In the rows, 128 means zero.
Rotation paths and how fast each direction turns (degrees per step):
Each turn is a multiple of 5 degrees from 10 to 175, or 0.
Each row of a path follows its step; steps can be skipped.
Rotation 1:
step 1: [129 113 128 130 128 135 126 114 129 138 134 138 145 129 117 136 132 125
 134 120 135 128 125 129 133 122 111 129 124 119 129 131 117 125 140 127
 128 110 128 129 140 119 125 129 138 112 136 137 119 126 129 124 112 124]
step 2: [128 132 140 123 118 137 138 116 131 139 142 127 129 130 114 136 141 133
 126 114 128 113 118 123 128 127 117 127 120 130 122 110 120 130 135 133
 111 135 134 123 119 117 130 135 132 129 135 139 126 124 124 133 126 126]
step 4: [119 134 143 110 124 126 128 116 129 149 127 133 130 141 127 137 122 109
 130 125 136 123 124 127 133 123 118 135 116 104 132 125 125 134 135 129
 130 126 134 136 133 133 133 121 130 123 132 126 127 137 121 132 131 124]
step 5: [119 132 134 124 132 123 120 118 121 146 135 120 133 130 120 140 123 130
 126 134 132 115 141 116 133 133 121 118 120 124 140 114 115 127 124 116
 121 131 121 142 119 124 140 133 133 128 126 138 130 126 130 126 135 135]
step 6: [125 129 128 130 123 124 116 131 143 125 136 122 127 128 120 144 114 118
 140 122 140 131 132 126 131 127 109 121 116 122 128 122 106 131 124 130
 139 129 133 133 117 126 124 139 132 122 122 121 129 129 128 117 139 118]
step 8: [118 116 132 133 138 127 113 123 111 125 137 126 135 137 116 129 132 120
 118 119 134 117 134 112 122 125 125 122 118 122 123 120 128 127 118 130
 133 120 128 144 122 111 123 121 128 119 131 116 131 121 130 118 129 125]
step 9: [127 126 128 106 122 125 120 124 138 127 134 120 135 136 117 129 135 135
 127 114 137 127 130 127 118 129 112 126 114 132 123 133 117 133 118 141
 120 110 133 130 139 119 135 128 129 116 124 119 132 133 136 121 130 129]
step 12: [126 123 120 105 127 108 131 130 123 132 144 125 129 124 118 129 135 116
 124 118 134 126 130 129 130 124 120 134 129 120 138 122 127 131 129 129
 110 128 140 145 136 131 129 132 138 124 118 134 122 136 134 128 118 127]
step 14: [127 140 129 117 126 122 119 125 142 136 124 126 124 121 128 124 113 128
 124 123 128 114 136 130 139 136 111 129 124 123 129 114 116 120 128 133
 126 128 133 141 123 114 128 127 114 121 120 141 127 128 125 115 112 126]
[129 129 129 127 128 128 126 126 130 127 129 127 125 127 130 125 121 127
 129 133 129 128 133 129 129 129 132 127 126 124 126 125 129 128 129 125
 127 128 129 127 125 128 126 130 130 123 126 126 129 129 127 125 131 130]	40
[127 126 124 129 125 128 128 130 127 126 129 130 128 129 129 127 129 126
 129 128 128 128 128 129 125 129 126 128 124 134 126 130 125 134 124 127
 123 130 132 131 126 130 127 131 129 129 125 130 130 127 126 128 131 131]	115
[126 127 131 126 128 129 127 128 129 128 125 130 131 127 130 128 123 128
 126 128 130 130 130 126 131 131 127 125 124 126 129 132 127 129 125 128
 125 126 125 127 130 131 132 129 122 131 130 131 129 130 131 127 130 129]	70
[129 132 129 124 126 129 125 125 129 127 123 130 126 129 124 128 131 126
 131 129 130 128 131 127 124 131 131 128 127 129 131 130 131 129 124 128
 128 131 128 128 127 130 129 125 131 126 129 130 124 128 129 132 129 125]	55
[128 134 126 129 132 130 129 128 130 127 127 128 126 128 126 125 124 126
 131 126 126 126 125 128 124 126 123 128 127 126 125 130 129 130 129 130
 129 129 129 126 132 129 131 127 128 125 129 129 125 130 128 123 129 130]	145
